In the rows, 128 means zero.
Each path is a new rotation, seen through one point. The rows after it are directions, each followed by how far the rotation turns it, in deg/step (0 if it stays put).
Each turn is a multiple of 5 degrees from 10 to 175, or 0.
Each row of a path follows its step; steps can be skipped.
path 1
step 0: [126 132 122 114 136 127 134 134 127 132 130 123 127 130 129 128 122 120
 127 126 132 120 125 125 134 134 132 122 128 121 127 128 128 131 113 140
 130 122 125 128 124 122 119 122]
step 5: [129 136 134 131 116 133 131 127 125 132 129 129 123 124 123 140 135 131
 129 120 138 119 124 127 124 135 128 126 139 132 124 129 123 124 130 131
 138 122 122 128 122 132 133 125]
step 6: [120 130 133 125 134 133 118 135 124 117 124 126 122 129 127 125 122 134
 130 120 122 121 125 124 132 126 124 132 127 126 128 128 124 128 128 130
 133 113 137 118 121 120 133 128]
step 12: [125 126 119 125 135 124 125 130 134 124 135 130 134 129 132 125 117 126
 133 121 137 124 123 125 127 124 120 133 132 115 140 128 125 131 123 124
 136 128 124 130 130 123 120 134]
step 17: [121 135 136 129 126 124 130 125 119 140 130 131 122 126 130 130 133 124
 127 132 122 118 126 126 132 124 121 128 140 119 127 137 116 128 127 128
 136 130 131 119 132 126 131 124]
step 19: [125 127 136 124 121 134 127 126 121 128 132 126 119 126 124 128 132 144
 127 122 122 127 124 120 131 127 128 128 128 120 127 137 122 132 121 135
 131 129 129 124 119 125 140 121]
step 27: [134 128 123 120 135 124 136 124 128 131 124 113 132 130 133 128 121 122
 131 124 131 127 125 124 130 133 130 124 126 123 128 125 116 132 123 134
 144 121 128 125 127 122 124 128]
Speeds:
[130 128 126 126 125 128 130 131 128 128 129 126 128 126 126 128 126 125
 128 128 130 127 127 129 128 128 129 127 125 131 128 128 128 128 131 130
 131 130 128 129 127 129 125 126] : 160
[127 124 127 126 130 127 128 128 124 128 127 126 128 128 130 128 126 131
 130 127 128 129 129 129 129 128 131 131 127 129 127 130 128 126 129 126
 130 130 130 125 126 130 129 127] : 140
path 2
step 8: [120 126 130 138 121 129 129 125 125 124 135 122 127 130 131 122 129 136
 128 125 132 124 129 133 135 125 128 125 127 122 117 138 127 129 127 129
 116 125 127 134 118 119 132 135]
step 10: [132 141 132 123 124 111 135 129 137 130 124 120 119 127 131 126 131 126
 121 126 125 129 127 128 135 130 128 130 125 128 122 131 134 134 127 127
 121 131 126 137 130 129 136 134]
step 11: [131 125 136 117 125 120 129 135 128 133 124 125 123 116 131 133 126 130
 131 129 121 126 130 124 137 134 133 126 133 123 129 133 137 131 122 126
 125 133 120 129 133 138 135 122]
step 20: [132 121 140 131 123 132 126 127 124 141 119 126 121 121 129 130 121 127
 132 126 126 124 129 122 127 130 129 134 126 127 121 140 129 121 124 127
 136 120 126 126 128 122 125 125]
step 21: [123 130 127 132 114 131 123 125 132 135 119 133 122 124 128 124 121 130
 120 134 121 128 127 125 127 134 131 127 126 125 128 134 130 122 131 136
 130 121 142 125 127 122 125 131]
step 25: [123 129 130 126 121 125 127 114 126 129 130 123 130 122 137 119 130 134
 129 121 134 116 126 129 124 124 129 116 127 126 130 125 124 127 126 129
 125 130 115 131 131 129 134 136]
step 28: [135 138 136 119 132 126 128 135 135 129 122 119 127 124 130 130 122 129
 125 125 128 131 136 121 134 135 134 132 130 126 119 131 123 125 133 135
 125 129 135 131 135 126 138 126]
Speeds:
[128 128 128 131 131 132 129 129 129 127 126 128 128 130 128 127 128 125
 129 127 124 129 129 129 127 130 127 128 127 128 130 128 131 127 126 127
 132 130 127 125 128 127 127 130] : 20
[127 125 129 126 128 130 128 126 130 128 129 129 127 127 130 130 128 129
 125 131 129 128 129 130 126 129 124 129 126 127 128 127 130 127 127 129
 128 130 132 129 126 130 127 128] : 120
[128 124 129 127 127 130 127 131 130 130 125 129 128 129 128 129 129 128
 127 129 127 127 126 125 128 126 131 129 129 129 128 128 126 129 128 127
 129 130 130 129 130 124 131 128] : 45
[129 129 126 126 126 128 125 128 126 128 130 127 124 127 128 129 128 128
 128 129 127 129 126 130 128 129 127 127 128 130 132 129 125 127 126 126
 125 130 128 125 128 126 128 131] : 175
path 3
step 6: [133 125 119 128 125 132 124 127 137 124 132 132 120 120 130 129 144 136
 123 133 132 124 136 131 127 131 126 129 124 130 118 120 123 126 131 132
 130 134 117 125 125 136 122 129]
step 7: [125 125 121 123 129 123 133 124 140 126 125 124 119 130 127 122 122 125
 128 132 123 113 125 119 125 128 122 127 121 134 124 126 134 128 136 113
 130 131 131 131 124 129 124 126]
step 14: [123 122 121 125 124 133 123 117 132 117 133 129 138 124 134 119 128 134
 131 135 121 131 122 123 120 134 128 128 123 129 121 133 127 122 131 127
 133 136 127 122 123 133 123 135]
step 17: [127 130 125 119 129 127 121 144 127 125 129 135 133 125 126 122 134 138
 134 133 135 125 134 131 116 133 130 126 124 131 114 126 130 124 122 128
 118 130 125 128 130 131 132 129]
step 19: [125 127 125 133 128 132 123 128 127 133 127 128 128 119 126 115 140 127
 114 123 134 121 125 125 124 125 126 127 126 131 117 128 129 122 138 127
 127 139 119 132 121 132 125 129]
step 22: [124 124 122 132 119 127 127 127 135 121 126 134 119 124 129 129 129 131
 121 131 123 133 123 138 115 142 133 130 130 126 123 116 127 126 126 128
 127 133 120 129 132 134 126 133]
step 26: [132 122 117 115 125 126 131 121 137 125 128 125 126 120 121 122 129 133
 130 127 126 119 127 127 137 132 128 125 131 138 128 116 121 129 135 129
 120 131 119 126 124 135 126 129]
Speeds:
[128 127 127 130 132 128 130 131 129 128 132 131 128 129 130 128 129 128
 128 128 129 128 128 128 127 132 131 127 128 126 130 126 128 129 126 129
 127 126 130 130 131 129 128 128] : 60
[125 128 128 129 128 129 128 126 129 130 129 128 127 129 130 128 128 129
 131 128 125 129 128 129 130 131 129 125 126 128 127 125 128 126 131 130
 129 129 125 128 128 129 128 125] : 90
[127 131 128 127 128 126 126 127 128 129 127 129 125 130 128 127 127 129
 129 129 127 125 126 128 127 128 131 129 129 125 127 127 131 129 128 127
 126 127 131 125 126 125 130 127] : 140
[129 130 128 128 128 128 131 127 130 125 131 127 130 129 126 126 130 130
 131 130 127 128 130 128 128 127 128 130 127 131 130 126 128 126 127 130
 128 128 130 127 125 127 126 128] : 35
[126 129 127 130 129 126 129 128 132 128 128 125 129 127 132 129 127 126
 130 129 129 129 127 127 127 128 127 126 126 126 129 131 126 126 130 126
 128 127 131 128 127 127 129 130] : 160
path 4
step 0: [136 123 126 132 125 134 130 127 115 132 131 127 127 130 128 124 123 131
 118 130 133 120 121 135 125 132 133 128 121 123 132 125 123 133 126 135
 131 129 132 118 127 122 131 123]
step 1: [129 130 124 127 124 133 133 128 122 133 127 126 125 130 126 136 114 138
 135 128 128 125 134 128 133 127 131 124 124 124 130 126 119 123 128 131
 136 137 131 141 129 128 125 125]
step 10: [127 124 124 128 139 124 136 134 120 130 125 132 134 124 127 134 127 131
 122 127 127 117 112 131 128 125 126 123 125 127 131 129 128 138 128 130
 129 127 129 126 137 131 122 127]
step 12: [111 132 134 124 128 129 138 121 126 120 125 138 125 133 128 125 121 134
 123 128 129 132 129 135 126 124 139 127 129 125 130 123 131 133 128 133
 129 128 132 128 123 126 128 126]
step 16: [126 133 120 134 134 135 128 125 121 128 125 125 131 124 119 123 129 136
 128 134 127 121 127 135 136 137 128 118 127 131 128 126 127 120 130 133
 131 140 126 124 131 130 132 132]
step 25: [123 132 125 133 124 124 132 131 129 132 134 134 127 134 135 134 116 131
 120 124 128 123 127 133 125 128 134 122 129 136 133 124 124 135 134 126
 123 133 133 125 136 119 127 122]
step 27: [122 125 139 132 135 122 126 119 119 123 122 125 131 127 127 132 118 138
 136 125 128 124 120 128 133 130 135 130 126 122 127 134 128 134 131 129
 128 131 127 133 128 124 125 130]
Speeds:
[128 127 127 128 126 128 125 125 130 129 131 127 131 129 126 127 129 128
 127 128 127 128 129 128 128 128 128 126 128 128 129 131 128 125 125 128
 132 126 129 130 130 129 130 128] : 25
[126 127 127 128 129 127 131 127 129 129 129 128 124 130 127 128 131 129
 124 129 128 128 124 125 125 126 130 129 130 130 127 130 127 130 127 128
 129 128 127 127 130 127 128 127] : 140
[127 125 131 131 126 126 125 129 129 129 127 129 127 128 128 130 130 128
 131 129 127 123 128 128 129 127 128 127 129 130 127 127 128 130 127 127
 129 129 125 129 128 129 128 132] : 60
[127 128 129 124 127 126 130 131 131 129 129 131 127 128 127 127 130 128
 128 127 126 129 130 130 130 125 129 127 124 127 129 126 127 129 130 127
 129 127 129 131 130 128 127 129] : 135
[128 129 129 130 130 126 130 130 127 126 128 127 130 131 128 130 129 128
 128 130 127 129 129 132 129 127 130 132 126 130 126 129 130 125 126 127
 127 129 127 127 130 130 129 128] : 85
[128 132 127 128 126 126 128 127 127 127 128 126 125 128 129 125 127 127
 128 126 130 127 127 127 131 131 128 128 126 129 125 130 127 127 127 129
 129 128 128 131 128 131 127 130] : 140
path 5
step 5: [131 133 134 127 129 130 132 136 136 123 130 121 132 130 130 120 121 134
 129 130 131 140 133 120 127 130 125 129 130 125 124 133 128 122 124 125
 130 113 131 122 121 128 130 127]
step 6: [125 118 135 119 129 134 135 128 127 131 132 127 127 133 127 131 130 138
 116 125 126 122 124 121 125 130 134 130 134 128 127 123 122 125 125 120
 129 121 120 122 129 125 131 131]
step 7: [135 119 126 129 128 117 135 127 125 127 126 125 131 128 141 120 130 119
 124 130 127 119 125 127 127 130 123 131 122 126 134 128 126 123 128 128
 128 118 121 121 130 122 131 125]
step 10: [131 132 124 129 127 125 137 137 125 131 134 126 131 133 135 130 130 121
 128 119 138 132 121 129 135 126 127 123 126 124 125 126 129 129 128 126
 119 120 127 119 131 120 124 120]
step 21: [127 133 125 129 135 127 129 135 138 133 129 129 139 139 128 125 129 126
 131 134 129 126 126 124 123 131 127 119 125 133 133 128 133 132 122 130
 130 120 129 121 131 139 135 129]
step 25: [129 124 128 125 124 128 130 134 128 124 125 125 132 121 132 119 123 132
 117 139 122 132 121 129 128 134 136 131 127 131 123 129 125 130 134 132
 132 116 128 130 127 122 136 126]
step 27: [129 129 132 132 117 124 133 126 125 129 133 121 126 124 132 124 135 127
 128 128 126 132 119 119 125 129 123 122 122 126 128 133 132 121 123 126
 119 124 133 116 124 127 127 119]
Speeds:
[127 126 125 126 130 127 128 126 128 128 130 129 127 129 128 128 126 130
 124 127 132 128 127 129 126 126 130 130 130 126 125 127 129 128 129 129
 127 131 126 127 130 126 128 127] : 110
[128 128 131 127 126 131 127 129 126 129 127 129 128 126 125 128 125 129
 129 129 127 129 125 127 125 129 131 129 128 128 128 127 129 129 130 126
 127 127 126 131 126 127 127 127] : 130
[129 128 129 129 127 126 128 131 129 127 128 130 126 128 131 130 127 126
 127 130 127 130 130 130 128 126 128 131 126 130 128 129 127 128 129 130
 127 127 125 128 125 125 128 126] : 140
path 6
step 10: [123 125 123 130 129 125 123 127 139 122 126 120 121 131 129 127 127 127
 134 115 125 122 127 121 130 116 127 130 120 133 127 131 134 130 118 137
 133 121 128 128 128 129 130 124]
step 12: [125 125 125 131 133 122 128 126 121 129 119 141 127 129 126 134 125 128
 124 129 144 121 132 131 121 125 132 127 136 115 128 123 132 128 129 124
 124 125 126 132 127 126 127 131]
step 13: [117 129 123 136 130 137 129 122 127 131 134 123 130 129 123 125 127 126
 122 118 122 132 127 131 131 141 121 127 122 134 134 131 135 132 122 132
 131 127 125 131 122 126 132 119]
step 14: [138 131 132 131 126 131 130 134 135 125 132 127 133 125 134 125 130 135
 130 140 120 129 128 132 121 128 135 127 132 130 124 133 124 124 137 121
 138 130 126 118 133 133 120 124]
step 18: [124 128 128 134 133 131 131 113 137 126 118 130 126 127 119 138 124 129
 131 122 130 126 123 121 133 134 119 135 117 129 128 128 131 125 130 132
 130 127 130 125 124 127 120 126]
step 24: [124 137 123 125 138 131 124 118 130 132 130 121 124 124 123 129 130 128
 128 133 125 132 124 138 131 113 125 124 134 123 132 129 123 133 131 126
 128 138 128 123 122 125 130 134]
step 25: [137 129 131 138 116 131 121 129 119 126 127 137 121 137 127 125 129 134
 129 126 135 132 133 127 124 136 133 124 129 124 131 129 128 130 128 125
 123 123 117 128 132 124 135 124]
Speeds:
[126 125 126 128 126 129 126 129 128 128 125 130 128 129 129 130 128 128
 124 128 132 128 130 129 130 130 130 127 129 132 127 128 128 129 127 128
 127 127 130 129 127 127 130 129] : 110
[130 130 127 125 128 125 126 128 129 127 128 125 131 129 129 129 128 127
 127 127 130 128 127 125 128 129 128 129 129 130 127 128 125 128 127 130
 129 126 128 126 128 126 122 128] : 90
path 7
step 0: [131 120 123 140 125 133 123 128 120 127 118 122 115 138 128 120 133 134
 121 131 130 139 129 130 129 128 123 125 126 128 129 130 125 123 123 140
 132 132 132 136 127 124 128 128]
step 7: [126 126 125 130 126 133 133 130 131 120 119 125 116 137 135 123 118 136
 126 116 123 129 127 127 127 122 129 123 124 132 125 135 143 134 133 125
 126 127 135 125 131 126 134 124]
step 11: [134 127 130 123 132 124 126 128 123 125 122 125 126 139 128 132 128 135
 132 140 120 137 128 137 132 133 136 117 130 128 140 124 132 121 121 122
 130 124 121 125 132 134 135 129]
step 16: [130 120 121 129 126 118 118 135 130 126 126 125 131 127 130 122 124 129
 127 134 124 120 139 138 143 129 133 136 125 133 122 122 131 123 116 129
 125 134 131 127 125 129 127 133]
step 17: [130 128 128 126 132 129 119 131 129 129 125 115 121 135 125 122 131 125
 140 131 125 122 126 124 129 127 135 136 128 124 138 131 128 121 122 119
 133 125 137 121 131 117 132 124]
step 19: [135 129 127 138 122 123 135 129 128 126 128 126 120 130 138 124 138 136
 132 140 125 131 130 135 129 129 133 121 121 128 130 123 136 127 118 122
 121 133 122 132 124 123 133 130]
step 20: [127 116 126 132 125 122 128 133 133 134 137 117 127 125 134 131 132 138
 140 132 130 134 125 121 122 130 132 133 134 127 124 135 137 133 129 122
 132 133 138 123 124 128 126 124]
Speeds:
[127 130 130 127 129 131 129 130 128 129 128 131 127 130 128 128 127 127
 130 127 128 129 125 131 130 128 129 126 130 127 126 128 131 128 127 124
 126 125 128 126 128 125 128 130] : 175
[131 130 130 129 127 131 127 127 130 129 128 129 129 129 129 126 127 128
 129 130 128 128 127 126 130 129 126 126 124 127 124 127 126 129 127 132
 126 130 129 128 127 129 128 131] : 115
[127 128 127 128 125 128 130 128 128 129 127 128 129 130 128 125 124 125
 127 128 130 129 130 127 131 125 127 131 129 128 129 130 130 128 127 130
 129 126 129 130 129 128 129 128] : 45
path 8
step 0: [115 124 132 135 124 129 125 127 129 132 123 119 118 130 125 129 122 134
 122 130 133 141 129 124 133 131 128 132 122 125 133 125 129 129 128 123
 131 130 127 137 124 129 128 125]
step 3: [125 132 130 127 125 129 126 128 131 122 131 124 121 130 138 120 127 124
 120 135 118 130 125 125 128 124 120 128 119 125 126 126 123 128 129 122
 137 116 128 124 133 127 132 121]
step 6: [137 130 132 131 130 127 123 139 141 125 133 125 128 127 134 137 133 122
 132 138 129 124 119 128 132 125 130 128 138 126 132 127 127 129 125 124
 130 123 125 132 122 128 132 126]
step 14: [123 138 133 126 125 130 128 129 130 127 128 130 128 136 135 126 131 130
 122 133 137 134 122 130 127 133 130 142 117 126 134 130 136 127 133 126
 129 124 125 138 124 131 125 131]
step 17: [128 134 126 126 128 122 125 127 134 126 126 126 123 127 140 129 127 125
 120 129 121 133 133 144 131 127 128 133 132 125 128 122 128 124 126 115
 138 130 130 127 127 131 127 127]
step 21: [126 134 130 131 119 129 120 125 122 133 128 127 129 130 124 127 130 129
 125 133 121 126 113 132 125 125 128 142 123 124 122 135 131 122 128 126
 126 122 125 127 124 134 124 122]
step 22: [124 126 134 135 129 131 125 121 125 125 133 122 122 131 135 135 123 121
 120 133 125 137 128 136 128 121 138 127 128 136 129 135 128 120 121 126
 126 133 134 132 130 124 126 129]
Speeds:
[127 127 128 129 130 128 131 128 127 128 125 130 123 129 130 129 131 127
 128 126 129 129 130 128 126 129 126 128 126 126 130 127 131 129 131 128
 129 129 125 128 129 129 126 127] : 25
[128 130 130 131 129 127 128 125 131 127 125 129 129 127 125 129 127 129
 127 128 129 128 129 130 133 128 126 128 129 130 127 127 129 128 130 129
 128 130 127 131 127 127 130 128] : 45
[126 127 128 131 131 125 125 129 129 129 129 126 131 129 126 128 132 126
 127 130 128 127 132 127 126 130 129 128 129 127 128 130 128 128 128 130
 130 128 127 128 128 126 127 128] : 155
[124 125 128 130 129 129 127 127 128 127 126 124 129 125 131 126 126 127
 130 128 128 126 126 127 128 129 125 127 129 128 128 129 127 131 130 127
 128 127 127 126 128 126 128 126] : 145
path 9
step 1: [132 121 138 128 126 128 134 122 128 134 127 125 138 128 117 128 132 126
 129 136 137 139 138 125 131 136 125 122 126 126 122 124 131 119 119 129
 140 127 133 128 128 128 125 120]
step 4: [140 124 143 136 126 125 131 126 126 129 137 126 126 128 125 134 127 125
 128 123 138 134 142 126 138 137 124 132 129 126 128 125 131 123 132 126
 126 139 129 126 124 137 130 126]
step 7: [125 128 130 128 136 122 135 128 125 138 135 122 127 125 130 133 128 120
 126 134 135 126 141 122 131 127 126 131 117 118 125 118 133 115 137 125
 134 132 127 131 127 126 130 122]
step 8: [129 120 138 129 126 124 136 127 118 132 134 120 122 133 125 127 120 132
 126 132 137 138 137 130 128 135 122 127 123 117 124 125 125 125 124 129
 123 138 125 133 127 122 131 118]
step 11: [136 122 135 129 131 125 125 132 130 133 139 121 123 127 131 118 125 125
 122 128 138 130 138 120 134 120 128 133 125 127 114 126 123 117 132 132
 130 137 135 128 134 128 126 122]
step 13: [124 120 132 132 127 118 131 122 123 128 132 130 126 128 121 136 125 129
 128 131 133 143 133 123 132 132 134 123 125 120 124 126 135 122 124 141
 134 136 129 139 137 129 125 123]
step 18: [132 124 129 136 128 123 123 127 126 129 133 126 122 125 130 124 123 126
 128 127 134 133 138 122 122 123 131 126 121 122 134 131 139 111 132 135
 137 128 122 136 138 120 123 123]
Speeds:
[129 130 126 126 130 126 126 127 127 127 126 127 128 125 129 127 127 128
 124 127 128 127 128 131 127 123 128 129 129 127 128 128 129 125 129 125
 131 129 129 127 129 128 127 127] : 90
[130 128 125 128 129 125 127 131 127 129 131 129 127 127 128 127 131 127
 127 125 127 126 127 125 128 129 128 132 125 127 128 128 130 128 128 129
 129 127 127 129 130 130 127 129] : 160
[130 126 133 128 128 130 127 128 128 128 130 126 128 127 131 130 130 128
 127 128 127 127 127 128 128 126 128 128 128 128 129 131 125 128 128 127
 128 128 132 127 129 132 126 130] : 65
[126 126 127 125 128 127 126 128 126 129 129 128 128 129 127 132 127 126
 128 128 126 130 125 128 129 128 132 130 130 131 126 128 129 127 131 128
 129 129 128 129 126 125 127 131] : 100
[130 130 128 129 125 127 127 126 128 128 127 128 131 129 129 129 128 128
 130 124 129 128 130 128 129 130 128 126 127 129 131 131 131 128 129 127
 130 127 129 128 125 127 124 128] : 25
path 10
step 2: [134 133 120 126 130 135 129 126 135 119 129 121 131 123 119 132 126 129
 120 132 130 123 130 132 123 118 121 133 134 124 122 123 128 128 128 126
 133 129 136 129 138 127 119 131]
step 3: [130 125 121 125 122 126 121 128 119 137 123 139 125 125 134 128 123 134
 123 135 135 127 132 129 140 130 127 127 127 129 127 128 125 126 126 121
 128 134 119 122 133 125 133 119]
step 6: [131 129 133 126 134 133 126 130 113 128 120 127 124 128 126 125 116 131
 118 130 131 124 130 130 137 129 121 131 132 132 135 125 124 129 136 122
 121 135 128 132 130 133 127 127]
step 15: [137 126 130 130 126 133 128 126 129 126 123 123 121 127 126 140 124 126
 123 136 134 128 131 134 141 136 124 127 124 134 129 133 135 124 134 126
 132 129 126 115 130 126 123 128]
step 19: [132 128 116 131 137 130 129 130 133 138 136 120 135 120 131 125 122 138
 124 129 129 127 141 123 129 131 129 128 131 133 131 127 124 129 134 131
 128 133 128 127 132 121 123 127]
step 25: [131 138 127 126 125 131 124 126 129 133 136 126 137 128 119 125 126 135
 125 127 127 127 134 127 128 131 122 128 127 135 122 130 136 131 129 125
 124 129 118 122 141 121 124 136]
step 28: [128 126 124 126 128 125 127 122 119 134 132 126 128 139 116 128 128 137
 126 134 126 124 132 128 130 131 132 130 126 122 132 131 127 128 124 127
 130 134 125 127 140 115 121 120]
Speeds:
[127 129 126 129 131 129 129 126 126 127 128 125 126 130 128 129 130 126
 127 127 128 129 130 131 131 128 127 125 128 126 127 128 125 131 130 129
 130 130 127 128 126 129 127 130] : 160
[127 130 126 127 126 128 125 127 129 127 128 126 130 128 127 128 126 127
 127 125 129 130 128 125 129 130 126 131 129 128 129 130 127 128 129 127
 126 129 128 131 128 131 129 132] : 170
